One turn sends every row of this set to another row. A few are shown first. Where does it send the rows asked after them?
Z909: [  0 -38 -18 -58 -23   4  -7   2  15  17  -7   2  33 -45  20 -11  35  16
  29  30 -19 -13]
Z821: [ 26 -19  -7 -28 -23   0 -22 -26  -9   8 -15 -10  37  17 -23 -19  28   0
   2   6 -34 -43]
Z184: [  3 -34 -11 -62 -22   8  -7 -11   7  22  -8  -9  35 -39  17   4  38  -7
  18  51  -1 -18]
Z89: [  8 -21 -32 -26  -3   2 -11 -14   9  -7 -16 -50 -16  -3   4 -15  10  -1
  10   8 -21   6]
Z854: [ -3 -30 -16 -49 -34   4   2 -12   8  19  -9  -6  33 -48  11 -14  50   6
  22  31 -21 -31]
Z126: [ 18 -19  18 -56   2  15   6 -10  15   3  -5 -24   1   3  24 -45  25  -5
 -26  34 -35 -16]
Z245: [ 18  -8 -20 -28  12  15 -14 -12   4  -9  -7 -50   3   2   6 -38  -8   2
   8  18 -26 -24]
Z484: [  9 -17 -22 -56  24  -1 -15   4 -22  21   6  22  17 -10  29   2  19 -16
  34  28 -34 -36]
Z608: [  0  -9   3 -36  13 -11  14 -26   1   9 -21 -13 -19  11  36 -19  20 -22
  -8  17 -26   1]
Z859: [ 20 -24 -14 -24   7  12 -23 -22  11 -13 -30 -37   8   0   2 -21   1  18
  11  17 -47   4]
Z858: [ 16 -10  -4 -21  26   9 -11 -41 -21  29 -17   5   9 -47  11 -27  59   3
  20  34 -36 -19]
Z792: [ 22 -33 -29 -35  13 -10  -3   0 -24  22   3  17  19  -9  16  -7  34  -5
  34  16 -35 -52]
Z27: [ 13  -6   1 -37 -17 -16 -23  -4 -13  24 -20 -10  19   8  -7   5   4  -4
 -12  38  10  -4]
Z990: [ 22 -28 -36 -40  25   1  -2  -1 -28  30  10  16  10 -12  23  -5  26  -1
  31   9 -20 -31]
Z215: [ 27 -33  12 -44   8   3  12  -8  16 -13 -31  -6   7  11  24   6  17   4
 -13  19 -31 -12]
Z292: [ 17  10   6 -52  -7  22 -26  -3 -19  21 -11  -5   9 -10 -15  -3  20  17
 -28  19 -26   8]
Z919: [ 18 -13  -1 -13   6 -28 -41 -18   2  -1 -30  -7  -7  -6 -17 -16  50 -14
  18  16 -27 -18]
Z91: [ 17 -13  -2 -28  27  15 -13 -41 -15  36 -12  -1  22 -47  19 -37  40  10
  20  43 -17 -10]
Z342: [ 16 -12  -4 -44  26  27 -18 -40 -26  38  -7   4  16 -37  15 -15  50  -1
   8  42 -35   1]
Z634: [  4  16   8 -47  10 -15 -43  18 -11  15  -9   4  -3  -3   2 -21   6  -5
  -2  35 -26  -7]
Z407: [ -3  19  -4 -38 -19  12 -19 -14   3  -2  -7 -21  -1 -25 -16 -28  44 -10
   1  -5 -28 -34]

Z126 turns into Z215
Z91 turns into Z909
Where do these go?
Z821 turns into Z919
Z854 turns into Z792
Z292 turns into Z27
Z245 turns into Z859
Z342 turns into Z184

One turn sends every row of this set to another row. A few are shown first. Where does it send the rows asked after them?
Z773: [ 13 -10   0 -16 -21   0  18  -6  -3   3   3  -5  46   7   0 -13 -14  30
   1  -8  26 -13]
Z323: [ 11  -7   2  -2  25   0   4   2   1  11  10  20 -43  -7  -5   7  -1  15
  18  15  25 -14]
Z413: [  5  21  22   0  31  -2 -17   9  12   4  13  -8  -1   9  19 -10  -4  -1
 -20   8 -25 -32]
Z133: [  4 -20  -4  21   6 -32  31  19 -13   7  -4  19 -20 -10  -4  -2 -33  -9
 -20  -4  -8  -3]
Z454: [-15  14  16   4 -18  -3   1   3  -4   6   8 -37   9  28   2 -16   1  -4
  10  14 -20  -8]
Z370: [ 11  23  16 -12 -13  -7  12 -11   6   5   0 -15 -14 -12 -22   2   4   4
  -2 -48 -24   9]
Z54: [ 23  -7  -6  -9  25  11  18 -20   0  -6   1  -5  -3  -7  18  -3  33  -4
   6  -8 -37   9]
Z845: [  8 -15   0   8  18  -3  26  -7  -2  -3   4   6  29 -25   8 -17 -15  43
 -13  12 -31 -16]
Z675: [ 28 -28   2  10  16 -14  11  -2   3  -4  -4   3  29   2   2   6 -19  -1
 -16 -21  10 -44]
Z890: [  9   5  -8  11 -23 -15   4   9  15  -1   0  -7  13  -8   9 -10 -13  24
 -15  -2   0  45]
Z4: [ 27 -14 -22  -8  -5  -4   4  23  -7  -8   0  22  12  15  20  -4 -15  -4
  -9 -16  34   4]
Z501: [-12  11  13 -33   3   5  43   4   5  15   2  28 -19 -17   0 -13  10 -13
  -1  -2 -10  -8]
Z781: [  8  19  -1 -11   7   9  -4  33 -32  11  21   5 -13  26  -1 -25 -17  -9
  -4  -3 -25  -3]
Z644: [ 24   0   6   1  -4  16   1   8  18  33  22   1   0  -3 -45  -6  -7  10
  13  -5  10  19]
Z8: [ 10 -18  -3  25   9  27  -2   2  19 -13   4   1   3 -10 -19   6  12  20
  33  -2 -16 -21]

Z323 turns into Z644
Z675 turns into Z4
Z454 turns into Z413
Where do these go?
Z501 turns into Z370
Z133 turns into Z890

One turn sends every row of this set to another row. A few are shown first. Where does it send the rows asked after them?
Z240: [  9 -22  -9 -20 -28  -8 -27  -1 -53  24  -1  27 -22   5   9  41]
Z863: [ 12 -24 -16 -25 -15  -6 -24   3 -51  40 -12  34 -17  17  16  21]
Z193: [-13  10 -19  -1  -7  29 -21 -22 -18  11 -14 -14 -31  -6   3   8]
Z853: [ 14 -33  13 -15   5  41  -4  36 -46  -1 -37  12 -15  22  14  27]
Z612: [  7   0  41   0 -47  22 -41  12 -41   8 -25  16 -14  19  11  16]
Z646: [ 10 -13  19  -7   1  38 -13  18 -61   0 -25 -13 -31  28  10  36]
Z681: [ 11 -26  20  -8  -6  39  -8  29 -51 -13 -26   1 -23  14   7  43]
Z137: [ 17 -19   6 -23  -2  39 -16 -24  -6   2 -15   5  -8 -21  38  -3]
Z480: [  9 -15 -11 -21 -19  -8 -29  -6 -58  37  -5  21 -25  17  13  30]
Z915: [ 12 -20  13 -13  12  41  -9  26 -56  11 -36  -2 -24  35  16  19]
Z473: [ 16 -15  10 -19  -8  37 -18 -29  -9  -4  -9  -3 -13 -26  34   5]
Z759: [  9 -13  37  -4 -45  25 -35  24 -32   5 -31  33  -5  15  12  12]
Z805: [ 12 -32 -13 -24 -23  -6 -22   7 -46  27  -8  39 -14   5  12  33]
Z828: [ 16 -12   5 -22   2  39 -18 -30 -12   9 -16  -3 -12 -14  39  -9]
Z579: [ 14  -8  10 -19  -4  37 -20 -34 -15   3  -9 -10 -18 -17  36   0]
Z622: [ 10  -9  32  -7 -33  25 -35  22 -34  21 -38  31  -5  28  19  -4]
Z302: [ -9  -1 -28  -9   7  32 -15 -10 -10  24 -28   3 -19   1  11 -12]
Z60: [-11  -6 -17  -2 -17  29 -16  -9  -6  -7 -13   2 -21 -26  -1  21]
Z211: [  7   4  35  -2 -36  24 -41  11 -44  23 -32  16 -15  32  16   1]
Z272: [ -6 -18 -26 -10  -4  32 -10   2   2   4 -26  19  -9 -18   7   1]

Z211 turns into Z622
Z137 turns into Z473
Z853 turns into Z681
Where do these go?
Z805 turns into Z240
Z302 turns into Z272

One turn sends every row of this set to another row. A few are shown first. Where does it send the rows asked after them?
Z787: [-28 -24 -16  12   2  -3   6 -32 -18  23  -5 -36  -9  -4  -5  18   8 -24
  14  20]
Z537: [-15 -45 -19   5 -12  -3  -2 -41 -11  27 -15 -19   3  21  11  27   1 -28
  -4   9]
Z978: [ 12 -26  -1  -4 -15 -14  20 -39 -21 -19   8  19 -19  -2 -26   7  15  12
  13   8]
Z708: [  7 -51 -15   2 -19  17  -6 -42 -13  17  -3 -15  -7  27 -13   8   3 -22
  -5  -5]
Z795: [-22  27  -4  10  -3 -23 -12   9  15 -12  -6 -10  -8  -3  20   1 -14  10
 -15 -13]
Z539: [ -6  16   1   5 -12 -16 -15  10  15 -14 -12   5   3   6  25   1 -18  19
 -18 -19]
Z243: [-17  26  -2  13  -4 -15 -12  13  14 -10  -5 -11  -3  -2  22  -5 -15  10
  -9 -18]
Z535: [-11 -24 -19  14  -7  -8  21 -46 -14   4  18 -18 -19  13  -7   1  16 -33
  16  -9]
Z254: [-15  24  -1   5  -7 -25 -13   9  14 -17 -10   0  -6  -3  19   3 -15  19
 -19 -11]
Z737: [ -6 -15  -8   9  -4 -11  25 -38 -21 -10  18  -8 -25  -8 -26  -1  20  -8
  24   5]
Z90: [  0 -26  -5   5  -5  15   4 -30 -23   5   5 -25 -22  -8 -39  -1  11  -3
  16  13]
Z379: [ 18 -43  -7  -6 -24 -12  13 -48 -14 -11   2  26  -8  22  -8  13   9  -1
  -2  -5]
Z383: [  3 -35   2  -9 -12 -10   2 -29 -22   0 -21  11  -4 -10 -18  28   4  22
   2  33]
Z921: [ -5 -35 -15  10  -8  17   0 -37 -17  18   6 -34 -16  11 -22   0   8 -25
  10   0]
Z704: [-23  22  -8  11  -6 -23 -13   5  18  -7  -7 -12  -5   5  28   2 -16   1
 -19 -19]
Z948: [  3 -42 -18   4 -20  -9  14 -52  -9   3   8   3  -8  32   3  10  10 -29
   1 -15]
Z714: [  4 -51  -7  -8 -20  -7  -5 -39 -14  13 -25  10   6  18   4  33  -2   0
 -11  17]
Z373: [-12  17  -2   3 -11 -25 -16   6  17 -14 -13   5  -2   6  25   6 -17  16
 -25 -15]
Z541: [-17  20  -5  13  -7 -14 -14  10  17  -6  -6 -12   1   8  29  -3 -17   2
 -14 -23]
Z871: [-17  16  -7   7 -10 -23 -16   4  19  -9 -11  -3  -1  12  31   5 -18   5
 -25 -20]
Z861: [-10  15  -4   9 -12 -15 -16   8  18  -8 -10  -1   4  13  31   1 -19   8
 -19 -24]
Z578: [-16 -19  -2   3   1  -7   8 -25 -24   6  -9 -18 -14 -23 -23  19  10   6
  18  35]
Z263: [ 17 -36   2  -6 -15  12  -1 -31 -23  -3  -4   0 -16  -2 -38   6   7  14
   7  15]
Z508: [-10  24   2   8  -7 -16 -12  14  13 -15  -8  -1  -2  -3  19  -2 -16  20
 -11 -15]
Z688: [ 21 -52  -5  -8 -24  14  -6 -39 -17   4 -10   6  -6  19 -23  11   2   3
  -7   4]

Z737 turns into Z379
Z708 turns into Z90
Where do these go?
Z508 turns into Z861
Z254 turns into Z871
Z537 turns into Z578

One turn sends every row of this set to another row. A few are shown first. Where does it send the rows asked after them?
Z576: [ -1  24 -11   8  42 -14 -21  14 -32  18   4 -22 -56]
Z394: [ -6   6   4  19  28 -17 -26  -2 -47   3  -1 -15 -43]
Z75: [ 12   6  21 -26  35 -14 -27  35 -30 -21 -46  -4 -32]
Z321: [-24   3  -8   5  42  -1 -13  41 -42  16 -40  -1 -43]
Z881: [ 13  20  34  -2  44  -7 -43  38 -45  29  12  13 -24]
Z327: [-29  31   9 -29   5 -18 -23  30 -41 -10 -29  18 -24]
Z727: [  1  32  15 -32  22  14 -52   1 -46   6 -15  25 -38]
Z827: [ 17   3  19 -27  35 -15 -13  32 -30  -8 -39 -15 -27]
Z378: [  5  21 -12 -19  29  25 -18  33 -33  24 -34  12 -16]
Z411: [-24   4  18 -21  15 -15 -44  28 -53  13  17   0 -25]
Z552: [ 16  26   6   8  43  -5 -31  -7 -39   6  15  -7 -46]
Z817: [-10  39   1  14  23 -12 -49   0 -52  -5   9  -1 -37]
Z288: [  1   3  23  -9  45   8 -39  -1 -51 -29 -22   7 -26]
Z683: [-12  37  -1  22  33 -29 -43  24 -44  -2  -7 -18 -47]
Z467: [ 14  18 -11 -22  30  20  -5  27 -37  25 -20   8 -12]
Z916: [ 21  33  17  -2  47   7 -22  38 -40  -7 -29  39 -20]
Z896: [-22   9 -15  -2  33   1 -44  36 -66 -25 -24  -6 -26]
Z711: [-22   5  41  -4  45 -22 -37  32 -32   6  -6 -13 -22]
Z306: [ -7  34 -19 -30  46   9 -29  47 -28 -22 -26  -8 -21]
Z764: [ -6  52 -11 -24  45   1 -29  50 -31 -17 -23  -7 -13]
Z248: [ 11  36   4  -6  55  -9 -33  57 -38  12 -29  12 -60]
Z707: [-25  24   8  -8  47   5 -28  38 -31  35  14  -2 -19]
Z762: [ 15   7  -4 -28  29  -7  -2  29 -55 -25   3  20 -30]
Z755: [  5  36  -6 -35  55  13 -21  22 -31   4   3  19 -60]
Z32: [-11  19  23 -12  51 -10 -32  29 -46  -9  35  14 -27]
Z794: [  9  15 -11 -28  31   3 -13  35 -53 -27   0  33 -34]
Z453: [-23  16   9 -31   5  -8 -21  24 -39  -7 -33  28 -33]
Z493: [  1  54   4  11  34 -13 -45  12 -34  21   0  -4 -48]
Z642: [ -6  16   6 -12  52 -12 -46  56 -42   5  13 -26 -23]
Z113: [ 13  46  22  -1  36  -3 -23  36 -45  -7 -24  38 -13]

Z467 turns into Z113
Z378 turns into Z916
Z707 turns into Z881
Where do these go?
Z394 turns into Z683
Z896 turns into Z321

